A single turn carries every row of the set below to another of its rows. Some are shown first; where does it send the rows asked next?
tor: [-13  11 -12 -34   1  -7   7  10 -29 -15 -13   1  10 -31  -7  -9  12  21
  -3  -2  14 -13  29   9   3  27   9 -19  -8  13 -17]
Neguk: [-20   0  -2 -37  12 -27   0 -10  13   7  21  28  31  -6  23   2 -23  22
  -8  19 -48  21  16   2  -2 -17   9 -21   5  19 -11]
fet: [-29  -6 -19 -17 -12  -8  14  29  18 -15  11  31   7   2  -3  13   4   3
 -10   8 -46  14   6  20   1 -35   9 -19  13  20   6]
kolir: [-16  19 -23 -12  47 -11  12  -7  15   0   7  16  -3   5   9   1  11  11
 -47  -4  27   3  28  -4  10 -11   7   0 -12  15  -9]
reg: [-18  -9   4 -21  11 -12  -5  11  -6 -23  21  40  38   8  22  11   5  15
  -9  22 -30  22  24 -10   6 -22  34 -24   5  16  -4]
kib: [-29  23  -8   2   9  14  27   5  13  20  18   1   5   2 -10   8  -2  15
 -19  16   9  -5  24  -1 -26   0  16  30  -8  36 -31]
saku: [-31  22   8 -44   0   1  15   0 -34 -12 -18  15   6  -7   1 -10 -14   8
   9   4   5 -27  32  -2 -21  17  -5  14 -18   6 -20]
suvu: [-26  21 -11   6  16   8  33 -10 -11   9  17  15  -1   8  18  19  14  17
 -30   2   6   9  26  -4 -14 -15  19  51 -12  22  -8]
sulu: [-12   1 -12 -38   4  -1  13  17 -30 -28 -19  11  -5 -18  -1  -1  10  20
   0 -13  23 -23  26   9   4  11   4  -1 -22  13  -5]
Vava: [-27   5  14 -21  10 -10  -7   4  -1 -34  22  42  21   3  16  12  10  -4
  -4  34  -8  19   1  -6 -12 -13  29 -22  12  17 -10]
pire: [-10   8   3 -45  -4 -15   4  -5 -49 -35 -17  28   3 -12  19  -4   7  15
   9 -11  -1  -1  13   8  -7  -3   8   2 -18   8   4]
Zimak: [-40  19  -8 -12  23  10  24   5  32  11  11   9   7  -8 -14   9  -7   3
 -15  20  13 -16  20  -4 -12   8  10  11   5  28 -37]
roko: [-29  11  -4 -45  -6  -4   4   6 -22  -8 -18  15   8 -15 -18  -8 -25  14
 -13 -20 -32  -6  37  29   7  11 -11  -3   0  10 -11]
bizab: [-21  16  -8 -32 -16   6  16  20 -36 -36 -17  32  18 -24  -2  26   6  12
   5  -5 -22  -3  31   4   6  18  22   8   2   4  -9]
dudim: [-24  12 -10  -7  31  -4  30  -4  20  28  14   3  29 -11   6   1  -5  21
 -16  20   2 -14  39 -12  -5   3  15  12  -4  27 -37]
zas: [-44  12  -5  -2  25   8  34 -21  -1  -1  11  30   2  -5  26  24  15   4
 -24   6   7   0  20  -7  -5 -13  20  49   5   9 -12]
sul: [-22  16 -20 -44   1  -1  28   1 -28 -17 -22  23  -8 -21  15  15 -12  21
  -4 -20 -10 -17  29   9   0   8 -10  32 -22   3  -1]
tesin: [-20   9  -8 -47 -22   7  15  21 -25 -34 -19  29   4 -22  -1  19 -13  14
  16  -9 -19 -11  14  11  -5   7   7  17 -10  14 -10]
Toge: [-44  16 -25   0  12   8  51  -9  -6  16  14  16   4   3  26  -3  13   5
 -27   8   1  -1  25  -6 -11 -16  13  40  -5  12  -2]
rul: [-32 -26  -5 -22  -2  -1   7  14  13  -8  21  32  24  -8  12  19 -11  24
 -12   4 -49  18  18  15  16 -26  22  -3  13  22  -2]
Vob: [-29 -11 -17 -25   0   2   3  20  25 -27  18  37   1  -8  -2  27  -8  10
 -23  -1 -28  20   3  23  18 -20  14  -7  13  25   2]
Zosu: [-17  23 -29 -36   4   0  22   2 -38 -21 -17  23   2 -24  14  16   0  22
 -23 -24 -15   0  41   6  18  15   4  18 -11  -2   4]
Nosal: [-37  -5  -8   5  25   7  41 -10   5  19  13  16  20  -9  20  12   7  23
 -25   1  -6  -7  40  -3   8 -13  21  42   1  18 -17]
dufot: [-22  20 -43  -5  26   1  36  11   7   9  12  11   1   9  12 -11  14  10
 -43   2  17  -1  32  -7   4 -13  11   4 -17  18  -2]
Lilav: [-10  19   1 -40   5 -30   2 -18 -49 -16 -15  17  14 -23  17  -9  11  17
   1  -6 -11   4  23   8  -5   9   5 -12  -5   2  -4]
Vez: [-26 -14 -10 -22  -6  -2  -1  32  13 -24  25  26  -4   7   1  35   2  19
 -15  12 -37  18  14  11  -3 -21  10 -15   8  18  12]
Venug: [-37  22 -27  -3   9  10  42  11  17  20  15   2  12  -4   1 -10   6   4
 -15  25  12 -14  24  -8 -20   1  15   9  -4  25 -24]
kab: [-16  18  -4 -57  -4  -9  -1   7 -25 -19 -20  23   1  -5  -7 -12 -30  14
  -2 -15 -16  -9  24  19  -5   3 -13  -8 -21  14  -9]
bagu: [-23   9  -2 -15  -4 -18  10  17  -6 -25  14  40  21  13  17   9  18  -6
   0  28 -35  17   7  -6 -16 -29  22 -22  11  11   3]
tozip: [-13   6 -18   0  44  -4  22   5   3   7   9  15  24   5  14   3  12  21
 -39   2  15  -3  49 -16  18 -10  22   8 -14  18 -16]
gosat: [ -7  27 -24  -3  30  -5  17   2   7  12  16   3  -2  10   0   1   9  22
 -41   0  22   7  28  -3  -6 -10  11  10 -23  30 -13]
samu: [-45  17   6 -37  -7   5  18 -11 -43  -3 -12  15  15 -17   0  -8 -14   7
   0  -1 -17 -15  41   9 -13  24   2  21   1   2 -20]
Git: [-22  15 -14 -30   3 -35  13  -3   9   1  12  32  10   6  18  -2  -5   4
 -11  13 -52  22   4   8 -13 -34  -7 -20   6  10   6]
dirov: [-29   2  -3 -35   4 -24  -1  -5   8   0  26  24  -5   8  16  17 -16  19
 -14  15 -49  24  12  11 -20 -22  -9 -11   5   9   9]
Bilil: [-31  15  -2 -40  16 -22   0 -24  10  -1  20  39   7  -1  25   6 -28   4
 -19  14 -39  26   3  11 -10 -20  -6  -5   9  14  -6]
Togat: [-25   2   9 -22   2 -19  -7   9  -7 -20  29  28   8  12  17  23  10  11
  -1  36 -27  20  10  -9 -28 -16  15 -25   5  11   3]

kolir goes to Vob
Zosu goes to roko
Now find these:
fet goes to Venug
tesin goes to saku
dudim goes to reg
dirov goes to gosat

A single turn carries every row of the set below to another of its rows. Some are shown first; where does it send the rows asked next?
mam: [ -7  -9 -33 -22   0 -18 -14  -7   1  -8   7   4   8  -2 -17   5  -1 -10
  -8   4  22  -3  24 -25   0  -8  -7 -36  -2   1  -2   9  12  10  -2  13
 -49 -10]
nud: [ -1   3 -16  -8   5 -11 -18 -13  -1   7 -16   5  16 -19  10  37  11  -2
  15  14  16   2 -19 -26  20   8  27   2   4   0  23 -26   6 -27  -2  15
   1 -13]
nor: [-12   3  11   7  -5  -4   8   8  -7 -53 -28  11 -17   1 -10  40  16 -11
  -6 -16  17   3  -9  13  -9   5   4 -14   4 -23   8 -15  -4  19   3  29
 -19  -4]
Fuzo: [ -2  14 -19  -2  17   3  25  28  -3  -5  -1  31  16 -22   6  39  -5 -10
 -21 -13   8   0  24   9  -3   5  16  -4   4 -21  -9 -24  22  30  10  -5
  24  11]
Zufub: [-21   5   4  11   1  26  -2 -27  -1   4 -13  18   9   9  -9  20  26  -5
  -9  10  15  -3  11 -28   4  -3   1 -45  16  -3 -37 -16  -6   1  15   5
  -5  10]
Dez: [ 15   1 -32  -5  -7  -2  11  -2   9 -15  24   0   7 -18  -1 -11   8 -24
 -25  -8   3  -7  11  -3 -23  -8  -9  -5 -10   2  -8  27  15  13 -25   0
 -11 -15]
butuz: [  2  -7  16  -1  20  12  14 -19 -22  -3 -16  20  21  -4  -7  36  -5  -7
  25  12  18 -15  -6 -33   6  11 -15 -12  -2 -14 -30 -23  -4   3  -9   0
  27   6]
Til: [ -6 -21 -31   4 -29  28  -5 -26  25   7  -6   5  18   7  13  37   1 -26
   2  -5  25  12   4  -3   5  -4  10  -8  13  10  -8 -27  27  14   2  -8
 -10 -23]
pati: [ 34  14   0 -27  15  -5  -4  -7 -17 -10 -11   7   3 -13   0   4  -5 -19
 -13  -3 -12   2   9  -6 -14 -16  -8  -3 -29   4  13   9 -11  10 -30 -28
 -15 -23]
dos: [  8  -3  21 -33  22   6 -10 -11   6   1 -23   9  -4 -13  -8  -8 -19 -20
  11  -8   3  23  30 -15  -2  -1  -8 -23  -9  19 -24  -5  17  26  19  -4
   9  17]
zoz: [  5 -23 -29  12 -28  35   6 -24   5  -5  -7   2   6   6  11  33  -9 -35
  -9  -3  24   4  -2  16   1 -12   7   4   5  16  -1 -32  21   4  -3  -8
 -19 -18]
dibo: [-14  22   5  10  29  -7  -5  -4   7  -5 -40  -2   3  16  -4  19  25  -2
 -10 -11   1  -2 -10  21 -20   0   8  -4   2 -16  17 -18  -6  20  23   5
  -6 -17]
Mufo: [ 13   6 -23  -2   7   4  24   3  12   5  -8  23  -8 -20 -16  39 -18 -21
  -8  19  15  22  -4  -2 -12  15 -11   2   7 -25   3 -30   9  49  30   0
   4   0]
nisal: [  3 -12   1 -38  21 -23 -14  -5  15   3   0   4  -1 -16  -9  25 -24   2
  -2  14   5 -12   1 -38  -5 -11 -14  -3 -22  -2 -11 -10   0  13 -14 -14
 -22 -12]
sotor: [ 35  10  32  18   5  19   6 -20 -14 -25 -24  24   5  -5  15  16   8 -20
  -7  17  -1   1  -8 -11   5  10 -15 -25   2  -2 -13   8  -9   4  11  -3
  20 -11]
meka: [ 15  -2  20  -4   6   0 -22 -22   7   2  -5   7 -15   2 -14  12  12 -36
   9 -31 -27   0  11   1  -9  -5  -6  -8   3  -3 -18  -8   4   1 -28  -1
   8  20]
Tid: [  9  14   8 -15  -1  23  -4   7   0 -20 -35  -1  18 -39  24  24 -13  -7
  -9   0  32  27 -11 -14  11  -1   7   6 -21  24  -4  -4  16   9   6 -15
  17 -14]
bibil: [ 23  -4 -14   7  -4  11  -1   2 -15  -8  35  22  -4   3  -4  -4   3 -30
  26  -8   2   7   7   3  15  -3  -8 -13  12  27 -14 -21   8  15  -4  -2
  -2   2]
zunid: [ -1  17 -15  18  25  12 -23  18   6  -8 -34  18  -1 -26 -25  -3 -13 -15
 -23 -23  10   3   8   0 -27   0   8 -12 -10 -17  21  -5 -13   9   0 -18
 -22  11]
pul: [-11  -6 -18   5  -7  11  18   5  12 -12   4  23  -1  -6  -9   8 -13  19
 -21 -25  16  -4  20   5 -20  -8  -3  25   9 -18  -7 -12  -5  15  -3 -19
 -22  23]
vutod: [ -2  10   6  -9  13  25 -20  11   7 -17 -41 -11  17 -36  13  28 -20  -9
 -16   5  33  10   3 -10   9  -7   3   0 -24  26   1 -12  27   3  22 -10
   2  -6]
Zufe: [  2  -7 -13   1  16  -1   3   9  35 -30 -10  12  -6 -37   4   4 -24  -3
   4  14  -9 -13  10  -5 -11  23  -4   6  -8 -16  23  -6  -4  18  28 -19
 -11  -5]
tep: [ 22   7  -7  -6 -26  20  -9 -33   9  -7 -38  -1   9 -16  -2  32  17 -22
 -18 -23  18  32   5  -8 -21  -3   9   5  -1 -17  10  15  24  -4 -16  16
   8   9]
sov: [  3   2 -29  -1   1  -7  -6 -17   2   1  -6 -10  13 -22   8  24   5  -6
   7  26  17  -6 -12 -11  14  10  19  10   3  -4  30 -21  13 -32  16  26
  -3  -1]
vik: [  5  -3   8  -1  21 -23  -7  -3  -3  -5   3   9 -18 -16 -16 -10  11  -9
  22  12  14   9  -6 -19  -2   5   1  -8   7  26 -12  11   9  -7  15  37
  -2   7]
gino: [ 25   1  -1 -16 -15  28 -10 -23   8  -8 -37   3   3 -15  -5  38   7 -10
 -29 -22   8  15   9 -10 -20 -10   5  16 -10 -21  15  -8  24 -16 -17  11
   5  24]
kudi: [ -1 -17 -15  17  10 -22  14 -10  -8 -21 -17  26   0 -10  -9  27 -25 -15
  19   3  24 -10  21  16 -17  -3  13   0   5 -15  16  -3 -14   0   6  -3
 -41  -4]
nefub: [ 10   8  -5  27   4  39   6 -22   4  -4  -6  14  15   0 -16  -4  10 -30
 -10   9  14   0   6 -28 -12  19   2 -25  -4 -13 -17   8  12  24   1  24
  33   4]

Zufe goes to kudi
vik goes to bibil
Now find these:
nisal goes to mam
gino goes to vutod
Zufub goes to nefub
Mufo goes to nor
tep goes to Tid

